One vector is turned by the same rotation once a tick. Each row is the vector after some number of ticks, and that number follows the row.
The counts run from 0 to 717.
[ -1.9   1.3 -18.8 -27.4 -31.1  -4.1  17.6   9.6  -3.4   4.4  -0.7  26.7
   8.6 -20.5  -5.2 -14.4  17.7  17.3 -24.6  23.7  17.9  -3.3   2.1 -29.0
 -24.5   3.6  50.0   2.5  27.6 -26.2  38.8   1.3   1.1   9.9   2.9  -5.7
  16.7 -15.2  19.0  16.9 -13.8 -12.3   7.3 -12.4 -19.4  27.1  21.1  -7.0
   7.4 -10.2 -13.6] => 663
[  1.5  23.3   1.5 -32.0 -22.0 -11.8  32.3  -3.9   6.1  -0.6  -0.6  32.4
 -19.9   0.9  -7.0   3.6  20.5  -2.8  -5.7  28.4   0.1   7.2  -6.2 -33.5
 -11.2  20.8  45.3   4.2  20.6 -22.3  24.8  30.0  -2.6  -1.2  -6.6  -9.7
  12.8 -11.6  20.9  32.6 -16.5  -0.2   3.4  -8.9  -5.4  17.2  17.4   6.9
  13.6 -26.9 -16.2] => 506
[ -3.1   9.4 -12.3 -36.8 -26.7  -0.3  16.5   5.6  -0.7  -2.4  -9.0  46.7
  -8.3  -1.5  -6.2  -3.7  16.8  -8.6 -13.9  27.0   0.1  -0.1  -8.5 -24.4
  13.2  -1.9  33.9   6.2  30.9 -16.6  12.1  22.2  11.9  15.0   8.9 -21.1
   6.7  -8.6  40.6  17.3   7.3  -9.0  12.0 -11.3  -4.2  29.8  23.3   7.9
  10.0 -15.7 -32.0] => 340
[-33.4  -5.6  -3.8 -12.0 -24.2   3.6  17.3 -20.6   3.6 -21.8   3.0  28.4
  -2.2 -16.8  -9.0  -0.7  22.3  20.5 -27.9  -4.8  10.6  -3.0 -17.0 -18.4
  -4.1  16.7  44.8  11.3   4.7 -18.9  41.8   3.5  -9.3  12.8   2.0 -20.4
  14.2   6.0  14.1  20.6  -5.7 -28.0   6.2 -12.2  15.6  22.9  21.3 -16.2
   9.4 -18.3 -25.7] => 198
[ -4.6   8.2 -11.3 -23.3 -19.8  -6.0  31.6  15.3  -2.5  -1.5   8.2  22.8
 -17.9   1.7   5.1   9.1  17.9 -16.1 -15.5  36.1  -4.2   7.1   2.9 -29.5
  -3.7  -1.5  41.7  10.0  13.3  -9.8  19.4  23.3   1.1   6.8  -6.2  -8.9
   6.7 -29.0  41.5  19.2  -3.9  -3.6   9.4 -20.2 -12.7  33.4  12.1   0.7
   5.9  -8.3 -33.6] => 702
[-29.0 -11.3  -8.0  -4.0 -22.8   2.7  15.4 -17.6   3.5 -10.3  10.4  18.3
   0.7 -18.3  -8.9  -2.6  26.7  14.9 -21.5  -1.5  13.2   1.3 -11.6 -22.5
 -16.9  12.8  53.9  14.3  10.9 -19.6  48.6   3.4 -13.5   9.3  -8.4  -8.3
  16.1 -12.2  10.4  20.9  -8.3 -28.7   6.0 -13.8   9.4  20.3  20.0 -15.1
   6.9 -13.1 -26.7] => 656
[ -4.2  15.7  -2.6 -20.6  -7.2 -11.0  18.0   1.2   1.7 -18.1  -8.4  42.3
 -21.2  -7.2  -6.5   1.3  23.9  -2.0  -5.3  23.8   9.6  21.9  -5.3 -41.5
   0.6   7.9  34.1  14.9  14.3 -38.3  18.1  18.4 -15.9  -8.1   1.8 -18.6
  17.5 -15.1  21.9  24.8 -13.3  -2.2   1.7  -3.6  16.2  12.8  24.8   9.1
  20.0 -26.3 -22.5] => 55
[-31.2 -13.8 -13.6  -2.2  -0.3  -5.1   9.9  -2.7  -8.1 -16.1   7.1  25.0
  -2.3 -23.0  -2.0  -2.9  31.3  -6.5 -18.0   6.4  14.6  16.3  -1.7 -28.9
 -12.7   0.2  41.6   6.9   6.4 -21.9  46.9   3.4 -25.8  -2.4  -5.0 -21.1
  12.6 -20.9  30.2  12.5  -2.7 -19.6   9.9 -10.6  17.7  19.5  25.4  -9.4
   9.3  -1.8 -31.1] => 452
[ -2.8  33.3 -22.1 -27.6 -23.0   3.6  28.6  -1.0   8.8 -14.8 -14.7  44.4
 -10.7  -7.1  -0.2 -12.0  14.6  20.4 -13.7  36.1   8.5  -4.4  -0.4 -20.6
 -11.6   3.1  29.9  -7.1  33.2 -15.2  29.9   7.1   2.8  -2.7  -0.6 -16.0
  15.4  -7.6  32.0  19.3 -10.3  -5.5   7.4 -18.3  -9.7  26.9   6.5   5.8
  11.9 -19.3 -15.8] => 486
[ -8.4   6.4 -14.9 -17.0 -15.3  -0.4  13.1  -2.2  -9.1 -14.7 -10.3  47.6
  -9.1   8.5 -10.7   9.4   3.1  10.0  -8.6  24.6  12.5  12.2 -15.5 -41.7
   7.6  11.8  36.3  16.9   2.4 -39.8  28.6   2.9 -12.4   8.1   7.2 -20.8
  16.1 -17.3  19.2  12.0 -11.3 -20.7  -5.9  -6.6  26.8  15.2  18.5  15.9
  11.1 -21.7 -27.4] => 142
[-34.4   1.0 -12.7  -9.7 -30.3   9.9  17.6 -21.9   4.9 -22.5   2.9  34.1
   4.8  -9.9  -7.7   0.4  16.3  18.4 -29.3   1.4   8.5 -12.1 -17.6  -6.4
  -2.6   9.7  41.2   5.2  12.5  -7.4  42.9   2.1   0.2  18.3   4.5 -18.4
  10.8   6.5  24.4  18.5   0.8 -28.4   8.4 -19.4   6.5  30.0  14.1 -13.7
   5.1 -13.1 -34.1] => 12
[-20.3  16.0  -7.2  -8.7  -3.5 -20.7  36.6 -17.0   0.1  -9.5  13.9  37.3
  -6.3   0.7  -8.5  27.6  13.1 -11.4 -18.8  13.4   5.3   7.8 -14.2 -22.8
 -18.2  14.6  34.4  -4.7   6.5 -19.9  39.9  25.5 -32.9   2.9   3.0 -21.4
   4.1  -7.8  27.4  23.2 -10.3 -10.4   4.8 -14.9  13.8  17.3  15.0  -3.7
  12.2 -13.4 -30.4] => 237
[ -9.7  -0.5 -14.8 -32.6 -17.2   1.6   8.9  23.9 -11.0  -8.6  -7.7  28.3
  -6.4 -21.3   0.1 -17.1  29.8   1.5 -20.9  22.1   9.7   6.2   9.7 -32.3
  -1.5 -10.5  45.2   3.3  22.1 -16.3  24.0   4.0   9.4  -3.5   0.6 -12.0
  15.4 -21.9  33.6  12.3  -2.7  -4.3  13.7  -8.1 -13.2  37.2  30.6  -9.9
   8.9  -8.8 -22.2] => 457
[-19.6  10.0  -8.7 -13.6  -6.9  -0.1  16.5  -6.9   0.9 -30.6 -12.4  35.6
 -17.7 -19.4  -3.3  -8.7  24.9  27.2 -11.8   9.6  15.9  14.5  -5.7 -31.9
  -7.3  13.1  42.9  13.0   7.7 -31.8  38.0   1.0 -11.1 -15.0  -4.0 -15.1
  22.1  -5.8  14.0  20.6 -19.6 -14.2  -0.4  -3.5  16.2  17.4  17.3  -3.1
  17.6 -26.9 -16.1] => 386
[-25.9 -11.3  -6.2 -20.8 -22.0  -1.7  14.0  -3.5  -5.3  -4.4  10.9  31.4
   4.3  -7.7  -7.8   9.9  14.8 -12.4 -30.9   3.0   0.4  -5.1 -13.5 -16.3
   4.0  -2.2  37.5   8.8  12.1 -11.3  26.9  20.1  -4.3  22.9  10.2 -20.2
   4.9  -3.6  36.6  19.5  11.5 -16.8  14.3 -15.1   3.7  33.1  28.0 -12.3
   5.1  -5.1 -43.2] => 70
[ -7.8  17.8 -10.0 -26.4 -12.0  -2.7  24.5  -7.6   5.1  -1.7   2.9  39.0
  -2.0 -12.3  -1.5  -6.5  29.6 -15.5  -6.6  17.2   5.1  -0.4  -2.8 -10.9
 -16.3  -1.6  46.8 -16.2  37.2  -1.0  47.9  16.9  -2.9   6.8 -13.0 -14.4
  11.2 -16.1  31.8  18.6  -4.5  -5.8  20.3 -11.1 -13.5  20.7  17.8  -4.6
   5.5 -10.5 -23.6] => 361
[ -0.8  24.0 -16.6 -33.1 -15.4  -4.1  20.3   8.3  -2.1  -8.1 -11.5  54.1
  -6.8   3.4  -1.2   0.7  13.0 -12.8  -6.7  35.2   6.6   0.8  -3.7 -23.6
   4.1  -2.0  30.4  -7.3  30.3 -20.5  21.8  18.1   2.0   7.2   7.2 -23.4
   9.8 -15.2  40.3  13.0   0.2  -0.9  12.5 -11.9  -5.3  26.4  21.5   8.8
   8.7 -16.7 -24.5] => 154
[-21.8  -3.5 -13.6 -13.0 -24.3   4.3  16.8 -14.0   3.4  -6.0   7.6  39.8
  -1.6   2.7  -4.5   9.2  14.2 -13.8 -22.9  11.3  -3.2  -6.4 -16.4 -13.3
   6.8   1.7  38.6  10.3  21.0  -8.7  29.5  17.2  -3.0  27.6   1.9 -21.9
   4.0 -12.1  40.4  19.3  15.0 -25.5  16.3 -19.2   5.1  28.4  15.6  -1.6
   5.1 -11.0 -44.6] => 343
[-12.3  17.6 -15.3 -34.4   4.7  -6.2  18.9   4.9 -19.8 -20.9 -12.8  52.7
  -4.2  -2.7  -7.2   6.3  14.4  -2.3   1.7  14.0  12.4   6.1 -13.8 -25.6
  -0.5  -3.5  44.7 -17.9  14.0 -16.0  43.0   7.2 -10.6  -4.6  -2.0 -26.4
  16.0 -11.6  22.1   4.4 -15.4  -6.0   7.9   1.3  13.4  19.1  26.6  -0.3
   8.6 -19.3 -19.8] => 357
[-16.9  -9.5 -12.2   0.9 -16.2 -11.3  17.3  -3.3   2.3   4.2  18.9  23.9
  -3.4 -12.3  -3.7   4.6  24.7 -19.5 -24.0  18.2  10.4  13.0  -2.6 -31.2
 -13.5   5.4  40.0  16.3  13.6 -26.3  31.1  17.5 -22.0  11.2  -3.0 -10.8
   7.4 -25.1  38.5  20.9  -0.1 -19.4   8.9 -18.5   5.0  19.9  20.9  -3.1
   9.4  -1.3 -38.2] => 60
[-18.3  -9.9 -19.0 -10.7 -17.6 -12.9  19.3   7.6 -10.7   3.6  14.3  29.9
   6.5  -7.7  -5.7  14.2   9.7 -12.8 -33.5  15.3  12.3   1.8  -4.2 -28.6
 -11.2   0.2  31.8   7.3   9.0 -28.8  29.1  14.3 -25.1  16.9  14.9 -20.6
   5.3 -11.2  37.8  15.5   3.0 -17.6   7.0 -19.8   5.8  27.4  22.5  -3.4
   8.6   0.8 -37.9] => 334
[-18.7 -16.9 -11.5 -11.7 -14.2  -2.0   6.2 -14.3  -0.3   2.0  10.0  29.2
   5.7 -14.9 -11.8  -4.0  30.3 -11.5 -15.5   1.5  11.4   7.7 -11.3 -25.2
  -9.7   7.4  56.8  11.8  19.4 -19.9  47.8   8.8 -10.6  20.4  -6.2 -10.3
   9.4 -21.6  21.4  15.1  -1.3 -28.5  10.7 -10.7   7.4  17.9  25.3  -7.3
   6.5  -7.8 -31.6] => 265
[ -6.7  31.4 -12.1 -29.8  -9.9 -13.2  34.4  -1.5  -8.3 -17.9 -11.4  49.3
 -14.2   8.3  -7.2  15.3   4.0   8.9  -5.0  26.4   9.8   6.9 -12.4 -29.9
  -4.2  12.8  31.4  -7.9   8.0 -28.4  29.5  15.3 -15.2  -5.9   4.4 -20.3
  14.3  -6.5  18.7  17.0 -20.3  -2.4  -3.9  -5.0  15.3  18.8  14.0   6.9
  12.9 -25.6 -15.4] => 689
[ -7.6  17.2  -5.3 -25.0 -20.8 -20.1  39.0 -12.9   0.9   7.8  17.4  32.6
  -5.2   3.4  -9.3  20.3  15.4 -13.9 -16.5  20.9   0.9   0.7  -8.6 -23.6
 -22.6  14.3  44.5  -5.9  12.4 -12.9  41.7  32.1 -14.8  13.5  -2.2 -13.1
   4.9  -9.6  22.6  26.5 -12.9  -6.1   5.3 -16.2  -3.5  19.4  17.8  -3.5
   6.0 -11.7 -27.1] => 235
[-27.4  14.6 -21.9  -8.3 -26.4  -1.4  29.9 -14.6   7.1 -13.4   8.0  38.2
   2.7  -2.9  -2.7  10.0   3.7  13.6 -34.5  19.4  10.7 -11.2 -10.7  -6.3
 -11.1   5.2  21.5  -3.2  14.5 -14.9  33.8   9.0 -18.8  14.0  13.7 -20.7
   8.8   2.1  38.4  21.0  -2.0 -21.2   6.2 -28.7   1.2  31.9   6.8  -5.6
   9.5  -7.3 -35.2] => 217
[-15.0  12.0  -5.1 -15.0 -11.3 -21.5  38.8 -16.2   1.5   0.5  18.7  32.4
  -3.5   3.5  -7.1  24.1  15.0 -16.4 -18.3  13.1   3.9   4.4 -13.3 -19.3
 -21.0  15.2  40.1  -5.2  10.6 -13.6  43.8  31.1 -24.9  12.3  -1.4 -16.2
   2.3  -5.7  26.1  25.9  -8.9  -9.0   5.1 -17.6   2.0  16.7  17.1  -5.3
   9.5  -9.8 -29.4] => 236
[  1.6   7.2 -14.2 -21.4 -15.3  -4.7  15.9  14.4  -5.9  -3.3  -7.1  39.0
 -12.1  -2.0  -3.7  -5.9  14.6   2.7 -10.8  31.8  14.1  18.8   0.2 -46.3
  -2.7   7.1  36.5  15.8  15.4 -42.5  18.6  11.0  -9.5  -0.2   4.8 -10.8
  17.4 -26.3  24.3  14.4 -12.2  -9.8  -2.6  -5.5   7.0  18.1  23.4  13.7
  16.0 -20.5 -21.6] => 329
[-11.1   7.3  -2.0 -21.3  -9.0 -10.4  25.0 -13.6   6.0  -4.5   7.7  29.6
  -4.9 -14.8  -7.5  -2.5  39.5 -18.5  -7.2  11.0   3.0   7.0  -2.2 -18.0
 -19.2   2.1  53.5  -7.6  25.4  -4.2  46.9  22.7  -5.0   2.8 -16.9 -12.4
  11.1 -13.9  24.6  23.9  -7.7  -6.5  17.2  -9.4  -6.7  18.4  23.6 -11.6
   8.7  -9.7 -19.8] => 176
[-12.6  -2.0 -20.0 -16.5 -18.5 -14.3  21.1  -2.8  -7.7  13.2  12.4  35.7
  11.9   1.2  -9.6  16.6   3.7 -13.4 -24.7  18.5  14.1  -1.0 -12.1 -26.6
 -17.1   4.0  36.4  -1.9  16.7 -24.2  41.1  13.0 -25.5  23.3   7.3 -16.7
   6.7 -16.8  30.5  11.8  -4.3 -19.2   1.8 -16.9   2.8  18.4  20.3   0.8
   4.7  -3.6 -32.2] => 148
[ -3.7  14.8 -16.7 -30.4 -26.5  11.2  18.0  -5.3  -1.7 -21.0 -18.1  40.6
 -11.8  -0.5  -7.6  -9.1  15.0  31.7  -5.4  23.0   6.0  -3.2 -12.1 -24.2
   1.1   9.4  48.5   5.9  17.4 -19.2  35.9  -6.6  15.8   6.2  -7.7  -8.3
  21.8 -17.4  10.0  12.6 -14.2 -19.6   0.0  -6.6   1.0  26.6   9.9   7.0
   5.2 -27.5 -17.5] => 17
[ -7.9  10.8 -11.4 -24.0 -28.6  -0.4  34.0  17.3   0.0  -9.1   4.9  18.3
 -22.2  -4.8   5.7   4.0  16.8  13.8 -23.7  40.3  -3.7   0.0   5.6 -31.4
  -5.6   6.3  45.8  13.2   7.5 -11.4  20.4  16.0   8.8  -3.5  -3.5  -3.5
  14.4 -17.1  30.6  24.0 -15.1  -3.8  -0.1 -19.8 -17.2  39.2  10.1  -5.0
   7.8 -13.6 -22.8] => 311
